One turn sends every row of this set to another row. A few are shown first. Where does it send the rows asked after them?
Bosak: [-41  36  28  11 -26  44  -4 -22 -13  -3   5  -4 -24 -19 -16  -7  10  25
 -20 -20 -47 -18 -40  18  -2   7  -3 -27  -7  -9 -21   8  11  12 -24  28]
Fab: [-20 -14  23  -1 -29  33 -20 -30  -9  12  10 -14 -32  -4  -5  37   7  48
  -6  13 -28 -22 -13 -51 -34 -20 -17 -36 -25  27  -5  12  12  39   4   3]
remo: [  1   1   8  12  -4  46   0 -15  -3  35 -26   3 -36  -8  18   4  41  33
   2  18  -6  16 -24   5 -17 -33 -26 -11 -36   5  -6 -27  23  27 -10 -14]
moto: [-11  -8  22   3 -22  12 -14  -1 -14   3  51   9 -25  -9   8  27   6  45
 -13  20 -12  -5  -3 -59  -9   7 -13 -52 -34  16  16   7  -3  -6  10  12]
lomon: [  7  14  34  35 -51  30  -1 -22 -25  28   5  13 -15 -23   5  21  30  62
 -10  -8 -47 -32  -6  -6 -15 -43  -9 -22 -11  13 -17  -9  -9  25   1   5]
dapuz: [ -9  24  26  20 -17   5  -2 -20 -43   3  45  16 -22  -8   6  21  41  55
  13   0 -21  13   6 -37  -2 -28   0 -17 -15  -1 -29 -11   3 -24  -3  27]
gon: [ -5 -10  36   5 -15  22   4  15   6  17  -9  46 -18   2  27  -4  -4  54
 -26  39  -5  -8   4  -6  -5 -25  13  -5 -26 -23  32  13   3  31  -5   5]
mag: [-17  14  16   9 -16  30  -4 -33  26   8  -1  27  -7  14   5   4  -2  36
   8  44  -7  16 -12 -34  -1 -38 -15  17  -5 -25  -7  22  10  27   9  10]
masu: [-23  -2  37  -4 -16  13 -17 -16  -8  15  24   3 -14 -21 -25  21 -18  44
  -7   5  -9 -41 -11 -42 -25   5  -4 -30 -24 -10  10  32  11   5 -23  16]
netik: [ -8 -20  35  12   2   3  -9 -10 -21  30  14   0   3 -17 -11  11  30  50
  20 -30 -21 -46   3  -8  -1 -10   6 -14 -19 -18 -14 -16  -3  -7 -13  31]
tasu: [ -5 -30  -1  18 -38  50  -1 -31 -27   5  -3  16 -29  13  40   7  -7  25
 -16  28  12  15  -4 -36 -26  -3  -4 -31 -23 -26 -14  10  11  12  34   5]
Vome: [-12  -2  26  -6 -19  43 -10 -21  -2   1 -55   0 -37   3  39   5 -28  49
   6  11  -3 -11  -4 -16 -27   9   6 -31   1  -9 -11  23   2  14 -12   4]
lini: [-10  26   0 -14 -27  41  -5  -9 -16   3  21  19   3  10  19 -22  12  20
 -26   1  -3  18 -21  -4   9 -28 -12  11 -21  17 -24  -9  32 -41  20   3]
viro: [-10  23   3   6  -9  34   6  -4 -17  23  21  40  -7   8  33   1  39  44
 -11  14  10  16 -17  -2  24  -7 -44 -26 -24 -11  18 -11   6 -10  -7   7]
Mezo: [-20  11   1   3 -38  35  -4 -18 -27 -21   3 -19 -34  13   1   9  47  39
  -9 -30 -25  19 -22  -4  -5  10   8 -36 -26  15 -26 -15  16  32  -2  26]
Pari: [-22   9  -6   1 -20  59   2 -10  -9  29  36  16 -16  -1   1  23   5  24
 -34  21 -15   4  -5  32 -12 -17   3 -45   7  -2  -9  -2  -4  29  -6  30]
bezik: [-11  -3  -1  -7  -7  14 -25   6  -1  18 -15  -9 -15 -13  -2  29  25  35
 -30  -6   0  14  -7  16 -12 -11  31 -60  -5 -10   2 -12  24  15 -22  16]
ninad: [-14 -13  28   9 -37  62   0 -18 -16 -19   0  28 -20  18  35 -27  10  49
  -8  12 -28  -5   2 -22 -11 -12   5 -37  10  27 -41   0 -15  -8  32   5]
led: [-21   8 -16   4 -21  37 -15  -4   1  15  13   8  12 -10  -9  17   9  30
  -5   2 -15  40 -46 -12   1  -3  12 -33  10  11 -23   7   6  -3 -19  36]
fak: [ -2  -2  28   3 -30  10 -11  -9   5 -16  -6  15 -18  11  14  -8  41  55
 -15 -12 -35 -17  42 -24  -3  -2  -3   0 -13 -19   1 -28 -15   4  33  -5]
vonav: [-29 -23  33  -4 -22  43 -10 -37 -18  -3 -29   8 -12   5   9 -23  11  36
 -21  -5  -6 -49   8  -3 -22 -26  11 -41   4 -30 -37   8  24   6  22  -3]
ded: [-11   7  21 -33  -5  22 -23   1  -2   7 -21   2   6   7  10 -25  10  33
 -15 -28  -1 -14  -8  17  -1 -14   8   6 -19  10 -11 -14  39 -31  -6  -1]
Leve: [-37 -24  29   5 -10  32 -26 -19   2  -9  -1  33  10  -6  44  -6 -13  29
  -1  16 -12   2 -17 -24 -17  11 -13 -44   6 -30   3  22  16 -28   8   5]
gesim: [-13 -20   4 -10   7  -4   0   8  15  -6 -19   2   2  -2  40   2  22  43
  14  21  -1   9 -20 -39   9 -27  -1 -16 -12  -9  14   9  12  23  18   0]
dopa: [-14  -3  20  18 -26  25  -2  -1 -11 -11  46   8 -21 -18  -5 -13  29  15
 -23 -19 -22   3 -10  24  -8  26  11 -46 -35 -19  -2 -20   7  -1   4  17]
nop: [-38 -12  26  -1 -18  27 -10 -11 -30  -8 -24  10 -12   0   2 -15  37  55
  -6  -6 -52 -13  -5 -50 -13 -28   8  29 -14 -17 -25  -4  12   3   6  12]
Vimo: [ 10  20  11 -14 -36  54  -3 -11  -4  20 -13   3 -21  10  18 -17   3  29
 -38  -2  -9 -16   2  30  -7 -30  -6   6 -26  22 -17 -24  20   4  18  -8]
mafid: [ -5  14  18  -5 -11  27   0  -7   0  21  -7  26   6 -13   2  -9  17  51
  28  -9  17   2 -26  16 -15  -6 -16   4 -14 -14   3  14  24   6 -48  -2]
fuso: [  0  -1  26  12 -27  25  -6 -10 -15 -11 -17  21 -16  -3   3 -35  -4  39
 -12  -5   9  -1   0 -41   2   6  31 -32  -9 -28 -37   8   4 -45  14  12]
ked: [-11  20  18   6 -31  16  23  -3 -21 -11  16  16 -15 -31   6 -28   5  38
 -10   7 -35 -31  12 -19 -13 -20  -1  23   1 -32 -15  14 -14  -5  21  -3]

nop -> gesim
ninad -> Vome
bezik -> dopa
Where do these go?
lomon -> mafid
Fab -> ded

One turn sends every row of this set to another row. A few are shown first. Where does it send the rows asked after them?
vuruz: [ 17   9  23  -6  12  -2  -6  -1  -6 -16  -2  12   2  14  12  21   3 -17
  -1 -11  55   9 -15  18 -41 -32   7 -31]
nagom: [ 27   4  21  -5 -15  33 -13  -1 -46 -21  -2 -11  23  12  62  26   8 -30
  -9   8  14  14  -7  34   0 -36 -15 -39]
nak: [ 27 -35  40 -52  -5   5 -47 -14  -3  -1  -6  16  31 -11  18  26  15  10
   0   7  -8  -7  21  18  -4 -26 -26 -13]
Ref: [  5  -8   6 -10 -15  13 -11 -23 -35 -32 -43  -7  -6   3  26  54 -13  -1
  33   2 -16  -9 -16  13  15 -43 -10 -13]
Luzav: [ 36  10   6 -13 -19   3 -25 -17  29 -12  10 -26  12 -25  11  19 -11 -14
  -5   8 -27   8   5  -4 -11 -10   4  -8]
lebi: [ 15   5  16 -17   9  -1  -8   6   5  -8  -5 -35  27 -11  14  13  31 -11
 -25 -17  -6 -22  -4 -23  -5 -41 -26 -13]
pag: [  4   8   8 -57 -12   2  -4  -9 -48  -8  24 -29  39   6  31   6  14  -2
  33 -15 -11  13  12  29  26 -20 -13  -8]
meri: [ -5 -13   1 -37  -3   3 -16 -29 -14 -12 -10 -44  17  10  39  20  19  17
   1 -32 -18   8  -3  33  18   0 -30   5]
fik: [ -4 -12  20 -29 -28 -21   7  10 -38   3  -5  15  12  19  12  29 -27  13
  -4 -15 -26  37 -32   6 -16 -24   4 -18]
Nare: [ -1 -12   9  14 -18  17 -10  11  17 -20 -10  -7  23  11   2  25  17   1
 -10  11  19  -3 -29  22  -8  11 -12 -16]
Sez: [  6  -3  15 -48  -2  35  20   3 -21 -28  -4  -7 -12   4  -7  30 -18 -34
  33 -12 -29   0  26  24   1 -29  -5  -9]
mabi: [  1   8   5  -5 -10   1   4  18 -25   4 -12   8  20  25  -7  26  14  30
  -1 -32   2   5  23  34   9  10 -21   3]
Nifu: [ 11   6  29 -33 -19  13 -31 -22 -47 -15 -14 -19  20  -3  12  60  -2  16
  18   1   9  15  -9 -16  -9 -28 -26 -23]
nug: [ 20 -33  13 -19  -4 -25 -21 -14 -25 -12   3 -18 -11  13  23  15  20 -12
  -5 -15  33  26  26  39  38 -28 -12 -12]
sepab: [ 21   0  30  10  23  13 -11 -11 -65 -24  -3 -11  32   4  18   7 -13 -20
  14 -30  -3   5  -2  17   3 -57   9 -15]
Sodo: [ 15  -1  20 -52  -7   4  -7  -1  15 -22  -7  -8  34  16  40  28   4 -39
   7  16   3   9  35  38   1 -49   1 -10]
Fivi: [ 29 -12  17  14  28  22  -5   8 -26   7   4   1  15  25  10  27  18  12
 -21 -13 -35  10   4  -3  -7 -53  -6 -21]
Vediz: [  1 -15 -22   1 -14  16 -13 -30   9 -30   8 -18   0 -21  25  30 -14 -28
  13  -9  -2  -2  -4  15  19   5   0  -4]
duseg: [ 18 -32  21 -42  -8   7  -4  15   3 -19 -23  -2  29  -5 -24  13  -3 -26
  21   6  -8 -13  -5  21 -21 -29   6  22]
Fidi: [ -3 -16   5  -8 -24 -31 -22   4 -35 -12 -25  -4  19   6 -17  23 -12  19
  12  15  -9  -5 -34  17  -1 -15  17  -8]
risem: [ 12 -17  -2 -39  11  -6 -13 -17 -23 -10 -25  -3  -5  19  64  37   2 -25
  -5  -7   8 -10 -13 -11 -22 -40  -9 -35]
Kove: [ 14 -41  32 -18   4 -21 -38  -5 -10  -6 -29  12  21  12  16  13  -6   4
 -28  -1  -7  -6  18  52  -3  -5  13 -10]
galil: [ 22  13  10 -28  25 -20 -30 -12 -39  -1  -5 -42  37   9  -2  42 -15 -24
  -4 -13  10  17 -21   6 -20 -31   6  -1]
kisuv: [ 28 -41  30 -26 -13 -13 -16  12 -35   6   4  11  17  23  23   8  20  -7
  15 -10 -12  52   2  34  21 -31 -26 -18]
Feka: [ 13 -11   4 -28   3  -7  -2 -24   7 -18 -31 -14  27  15  17  52   0   2
  13  -1   1  -9  35  26  -2 -38  20  24]
gati: [ 12   4   5  -7  -6 -36 -11   3 -33  -5  12  -5  -6 -15   6 -18  15   9
   4 -25 -11   7 -24  18 -17 -39  -3 -36]
puser: [ 14 -46   8 -39   2  37 -32 -15 -30 -28  17 -16  -8  -4   8  16   1 -33
  19  -3  -7  13  19  34  16 -33 -24 -12]
popum: [ -9 -24   6 -28  23 -11 -14  -8 -26   1  23   1  15  24   5  33 -32 -14
 -36 -27  -3  14   5 -12 -18  -9   2 -22]
keko: [  7  18 -12 -27 -33 -19   7  12 -33  -9  16   0  12 -12  26   7 -25 -30
   1  -6  -3   1  17   0  21 -35  24 -13]
Nasas: [-14   2   7  -8   1  -2  -7  13   0 -23   3  -5  10  -2  23   6 -19 -50
 -24 -42   6  16  10   3   8 -46 -21 -18]
Ripa: [  6 -15   5 -51  -4  20  25  35 -50   3  15  -9   5  29 -11  26  19 -15
   3  -1  -7   1   3  24  -3  -1 -15 -19]
vema: [ 24 -20  38 -31 -10 -10  35   6  -6 -13  11  25  32  23  15  13 -10 -26
  16 -14   2  10  29  14 -12   5   7 -11]
zug: [  1 -32  12 -41 -11  24 -17  12 -25 -13  -5 -23  28   0 -13  11  19 -13
  22 -16  -2  17 -29  32  -9  -6 -40  10]
Voze: [ 30 -36  16  16 -14  22  -2  -4   3  -9  28  21  32  12  24  11  12   5
 -15   4  15  15  -6   4 -19 -20   1  -8]
mam: [-19  -7  -8  -9  -5  -6 -55   8 -21 -11 -27   6   6  10  16  12  -4  11
  11 -10 -14  12   6 -15  -6 -46 -14 -33]
Nedar: [ 26  11  35 -16  -1 -18  42  -8 -23 -25 -17 -18  -2  22  20  20   2 -13
   9 -21 -10  -6  28  42   3 -10   6 -19]
Pigo: [  0  13   4  12  20  29 -27  -9  -8 -20  -4  -7  29   6  19  12 -11 -10
  15 -15 -10   5   6   4 -33  11  23 -28]
mebo: [ 32 -50   8 -44   4   7 -14  23 -23  -1   9  -2   4  22  -2  12  12 -31
 -15  31  -8  -2  10  37  -4 -27  11 -15]
pof: [ 16  -9  17  -4 -10  17  21  -1 -31 -20   0   5 -20  26  29  42  20   1
 -10  16  18 -18 -11  28   9 -29 -10 -46]
zis: [ 25  24  12 -44  -6   6  -7   1  -8  11   7   2  32   4 -10  39  -8   5
  20 -20 -25  22  15  30 -13  11 -18   4]
Pefed: [ 28   7 -42  -3  13  -3   4 -10 -28   7  17 -18   5  -4  34  27  18 -17
  20 -22 -12  10  -3  -3  -9 -22  17  -9]
mifub: [ 14 -13 -21 -13 -13 -29   2  -7 -30  -6  30  -5 -24   4   6  24 -14 -15
 -11  10  -4   6  -9  37  17 -14  26 -27]

lebi -> Nasas
mifub -> Fidi
zis -> pag
Where do these go?
risem -> vuruz
fik -> Nifu
zug -> puser
mabi -> meri

